Rows swapped in pairs by one turn or mirror: which row each one swaps with:
The rows were stretched afterwards, more along some directions than others.
rig: [ 14 -18  -9  16  -8  -7  -1 -22  42   8 -11  12 -13 -11  -4   3 -20  18
  -2  14  21]
Bofin: [  1 -12   1  12 -12  -1   7 -27  51   8 -28   4 -18   2  17  -8  -6   4
  -5  13  28]
lef: [ 14 -10   6   1   1  -2  -7 -19  -3   0  14 -13  23   2  -5  -2   1 -15
  13  -9   0]
Mos: [ -6  -5   0  -7   4   6  -8 -16   0  16  -9   7  -2  11  12  13  13 -25
  -5   6   0]
ropo: [ -9   6   7  -8  -9   8  10 -27  27  16 -50  19 -19  10  38  -2   7 -13
   6  13  24]
luf: [ 17  -4 -11  -7   4   6  -2  14  14   1 -10  -1   0   6 -18 -11 -13  -8
  15   6  12]
koza: [  5  21  -8  -2  11  -5 -13  24 -20   3   8  -9  21  -1  25  -5  14  -4
   4  11 -10]
lolop: [ -1  11 -23   4 -14 -16   0 -25  -2   2 -25  -2   9  -7 -20  -5  -3   6
  10  -5  -1]
Damok: [  9  17 -13   0  10  -5 -12  17 -17   4  -6 -12  20   5  15  -1  15 -11
   1  10 -10]
lub: [-10  -2  -9 -12  -4   2 -11 -27  22   9 -10  11  -4   2 -13   3  13  -6
   5 -16   5]
vav: [  4  -3 -15   3 -14  -3  -4 -22  18   8 -26  11 -11   3 -10  -6 -21   5
  18  19  12]
pere: [ 16   5   1 -29  14   2  -7  21  -8   6   3  17   5  20   0  -3  11  -3
  11  -5  11]
Rigir: [  4   3  18 -26   5  16  -9  45  -9  19  -3   9  -5  24  33   3  10 -16
  12  13  13]
Metu: [ 11 -11   6  17   0  -9 -12 -35  -1   0  -5   7  16   8  -1  14   1  -8
   0   8  -4]
lomi: [  9   9  -2 -25  13 -13 -11  16 -14   6  18   9  15  12  10 -16  18   7
  18   0  13]
kuf: [  4  -3  -7  23  -2  -3 -12 -28  10   5 -13  -5  13  -2   3   7 -10 -12
  -6  12  -1]
tama: [  6  -8 -19   9   7  -7 -19 -27  37  12 -21   2 -10  -3  -3  -1   9   4
   2  -2  13]
kes: [  2   4   2  -1   6   4 -10 -10   2  18 -25   8   1  19  38  11  10 -24
   4  22   2]
Kezi: [ -2  -7  13 -13  12   6   8 -22 -17   6  -4  10   9  13  -2   3  -3 -17
  16  18   7]
vunos: [  2   7   1 -18  22  10 -20  27   3  17 -11  -3  -6  16  43 -17  16 -20
  19  22   5]
Nuvu: [ 17   4  -6 -17   8   0 -10  10  -7   1  -4   7  17  16 -17  -4  -8  -9
  26   9  18]
vava: [ 17 -19   4   6  22  -2 -15  -7  -3   5  12   3  11  -2 -39  16 -14   7
  11   4  12]
Dogol: [ -6   8   7   9   3   4   6  -6  -7   8  -5  -7   0  -8  15   6  -2 -10
  -2  18  -7]
bevag: [-3 -7  3  7 13 -7 -9  0 -4 12  1 -9  3  2 24  0 -2  4 11 10  4]
sesos: [ 12  14   6 -28  18   3  -1   8 -16   1  19   4  13  -4  -7 -12  -2   2
  27   9  13]
Zubid: [ -9  12  -2 -12  17  -1  -1  26  -5  13  14  -8  -8  10  35 -26  18  -3
   8  -5   7]
kave: [ 23  13   1   4  -5   2   2 -10   5   9 -14   5  22 -15  25   6   5  -4
  -5  25   1]
zono: [ -9   6   3  16  14 -10   2 -22 -22  -5  14  -6  20 -11 -15  -3 -15   1
  10   9  -1]
zikol: [  6  15 -14 -23   0   0  -7  -1   0   2  -3   1  10  25  12  -9  19 -30
  11   0   4]
dibi: [ 15 -12   6  17  15   1  -2 -32  -2   1   3  -1  20   1 -47  14 -13 -19
  15   7   3]
gupa: [  8   1 -18  11 -26  -7  13 -35  19   2 -26   4   3  -8 -26   3 -15   9
  -1   5   7]
Bukid: [ 23 -11   1 -11   9  -7 -11   9 -12   5  19   1  25   9 -21   1   6  -6
  21 -23   4]
kizit: [ 10   6   7 -20  32   2 -20  35 -19  15  14  -2  12  19  22  -1  23 -25
  12   1   1]
Kadi: [ 15 -19 -17   6  -2 -11  -7 -31  34   6 -25   1 -10   1 -14  -8 -12  -2
  16   3  29]
dut: [-13  13  -1 -20   3  12 -11   6 -10  11 -11   1   7   7  10 -15   8 -14
  22   1  -4]
fila: [ -4 -14  11 -30  14  13  -7  23  23  24   0  23 -27  12  40  -4   5 -10
  15   8  33]
bepar: [  4   2  -6  18  -7  -2   0 -22  24  19 -29   9 -12  -1   6  -2   1  18
  -2  18  12]
Tob: [  4  -2  15 -25  23  10 -17  19   1  13  -6   0   1  25  21 -13  13 -31
  23  -4   6]
bam: [  9 -13  -2  -6  -2   8   4 -10  25  14 -31  16 -16  17  -1   3 -16 -16
  11  25  34]
peg: [ -3   9   5 -27  23   8 -14  29  -8  10   5   0   8  16  27  -8  27 -30
   8  -3   1]
bap: [-17   8  -3   6  -4  18  21  -7   1  -1 -19  13  -7   7  -8  -7 -28 -16
   3  17   2]
piled: [ 17 -16  -8  12 -11  -6  -4 -35  45  14 -29   4  -8 -15  -3  -9  -9  18
   9   6  14]
vupo: [  5   9   4   2   3   1  -7  -5  -1  11  -8 -15  15  -4  18  -1  -8 -16
  13  29   6]
Veb: [ 10   0  16 -19  17   6  -8  -5 -13   9  17  10   6   0 -15  11   3   3
   7   3  10]
gepeg: [ 14  -4  -8  -6   8   3   2  22  11   3 -11   2  -6   5 -10  -3  -8  -4
  11   7  12]
tibu: [  4   4  -4 -22   6   5 -14 -12 -10  10  -3   9  17  25  12   3   6 -27
  10  -6  10]
kun: [  4   1   8  -7  20  -1   4  10 -10  10   7 -13   0 -11   1  -6  -6   0
  15  14   0]
Biru: [  6  -6   3  -9  -7   3   9 -17  24  13 -18  21 -15   9   1  17  -5  -2
  -3   0  25]
futob: [-11   2  -5   2 -14  -7   7  -7  17   6   0   5 -14  -1  24 -18   1  19
   4  -4  15]
kidoz: [ 12  -3  -9 -21  11  -3 -10  20   8  12  -3  12  -2  20  -5  -7   8  -5
  14  -8  16]

peg is swapped with pere
koza is swapped with luf
bap is swapped with kave
kun is swapped with lolop
Veb is swapped with lub
Damok is swapped with gepeg

Rows swapped in pairs by one turn or mirror: which row each one swaps with:
The rows were stretched afterwards, more along some directions than others.
bizel: [  1 -24  -9  -8   6   2   7   9  18 -40   1  19  -4  41   3   2]
gapu: [ 12  -8 -12 -10  10 -16  11  29   2 -28 -18  12  13  46  -5  24]
ratef: [-18 -27  14  12   3  -2   0 -12   1 -26 -33  10 -22  37  20  12]
Veg: [ 13  -2 -23 -22   5  -7  32  52   0 -17 -12  16   2  58  -8  22]
Nurut: [  2   5  -1  -7  -6   4  17  29   8 -39   2   6  15  50   1   6]
Pafa: [-15 -39  -9 -17  24   1 -16  -5  -4  -4 -35   9 -32  25  20  38]
raben: [-24 -20  -8   2  31  12  17 -13  -8 -15 -23   0 -29  48  17  35]
supu: [ -6 -51  -1   0   9 -22  -8  30 -17 -12 -44  16 -40  42  18  42]
fibef: [ -8 -32 -11  -5   7 -12  18   2 -15 -15 -51  13   5  56  23  32]
puzep: [ -7 -16  14   7   2  -9  10  11   0 -19 -36  11 -23  24  16  34]
kope: [-13 -24  -6 -11   5   1  18  -1  -6 -10 -42  20 -12  42   9  11]
Suv: [-14 -32 -14  -6  26 -13  23  17 -12   0 -42  20 -50  55   6  42]
fari: [  2 -24  15  15 -16 -13  -5  15   0 -56 -27  18  13  43  20  19]
pegut: [ -6 -28   2  13  15   3  19  10  17 -33 -18  -4 -19  62  24  29]
bez: [ -8 -30  -8  -6  14  16 -13   5  -1 -24 -25  -1 -36  28  23  36]
Kole: [-23 -23   6  -3   5 -25  27   0   0  -4 -33  12 -12  39  29  26]
pok: [ -6 -22 -27 -16   7  -8  36  39   0  -8 -27  20 -29  54  12  49]
nipa: [  4 -26 -15 -15  11  -6  11  45  28 -33   3  18 -36  41  -5  35]
fidip: [  4 -22 -20  -9  11   2  -1  52  10 -30  -2   6 -28  29  10  54]
Ropub: [ -9 -11 -28 -37  22  -1  24  15   6  15 -13   3 -20  25   7  28]
Lan: [  4  -7 -21  -9  27  -4  23  19 -17   2 -29  10  -2  49  -2  24]
lonaf: [-15 -31  -4 -10  -3 -21  35  20  -7 -10 -51  24  -3  68  14  26]
nogav: [  5 -20 -14 -20  10  -1  -6  33  19 -23   1  10 -48  25  -9  24]
zogo: [ 16 -29  -3  -8 -21 -20  -8  51   6 -30 -19  13  -2  39  11  19]
bim: [-12 -22   1   0  -2 -16  25  11   7 -25 -30  16  26  60  16  16]
kuli: [ 14 -17   3 -11  -1  -6   7  26   3 -33 -14  -3   9  51   2  12]
gofom: [  2 -10   3   8   9   0 -12  23  13 -46   5   8  -9  26  21  36]
Gibi: [ -4 -16  -6   0  17 -13   0  31  -9  -3 -38   2 -38  28   9  59]
fet: [  8   1  -9 -11   5  18  -3  22  16 -33  12  -2 -10  29  -3   7]
Vug: [ 18 -18  -5   1   3 -27  22  44  -1 -39 -24  18 -27  58  -9  35]
fovos: [-12 -42 -10  -4  15  -3  17  23 -13 -12 -32   8 -50  63  22  44]
tubi: [  0 -23 -10 -16   3 -30  24  46   0 -12 -26  21 -21  59  -3  32]
bof: [  2 -44 -25 -29 -10  -4  28  29   1 -25 -36  10 -17  71  13  33]
zakuf: [-14 -29   2   8   0   1   5  14   4 -33 -18   7 -46  42  27  38]
fid: [  9 -23  10   2  -1  -7 -23  25  14 -49  -5   8 -17  28   6  13]
zokav: [-15 -34  -8 -22  -2 -23  16  35  10 -15 -39  21 -26  45  12  50]
dideg: [ 11 -18  -5 -29 -19   6   2  35   2 -20  -9  -4   7  43  11   5]
famo: [ 11 -35  -8 -13  26  -9   3  19  10 -10 -22   3 -30  54  -7   7]
lilem: [ 10 -31  16  10 -16 -18  -9  28 -15 -43 -29   5  -4  36  19  24]
dofub: [ -1 -35  -2  -4   3   0  16   2  -6 -20 -42   6  -7  48  22  24]
sof: [ 16 -17 -22 -17   0 -14  14  59 -13 -19 -20  19 -28  48   7  40]
zofev: [  2 -18 -17 -16  -2  -3  23  47  22 -37   5  16  -9  59   4  24]
zani: [  7 -15 -20 -20  13  10  -8  18 -11 -19 -24   3  -9  32   0  30]
nese: [  4 -31 -16 -21   0   8  -5  23  -4 -20 -27  -1 -15  21  11  37]

raben is swapped with bizel
Gibi is swapped with zogo
pegut is swapped with famo
nogav is swapped with zakuf
fovos is swapped with nipa

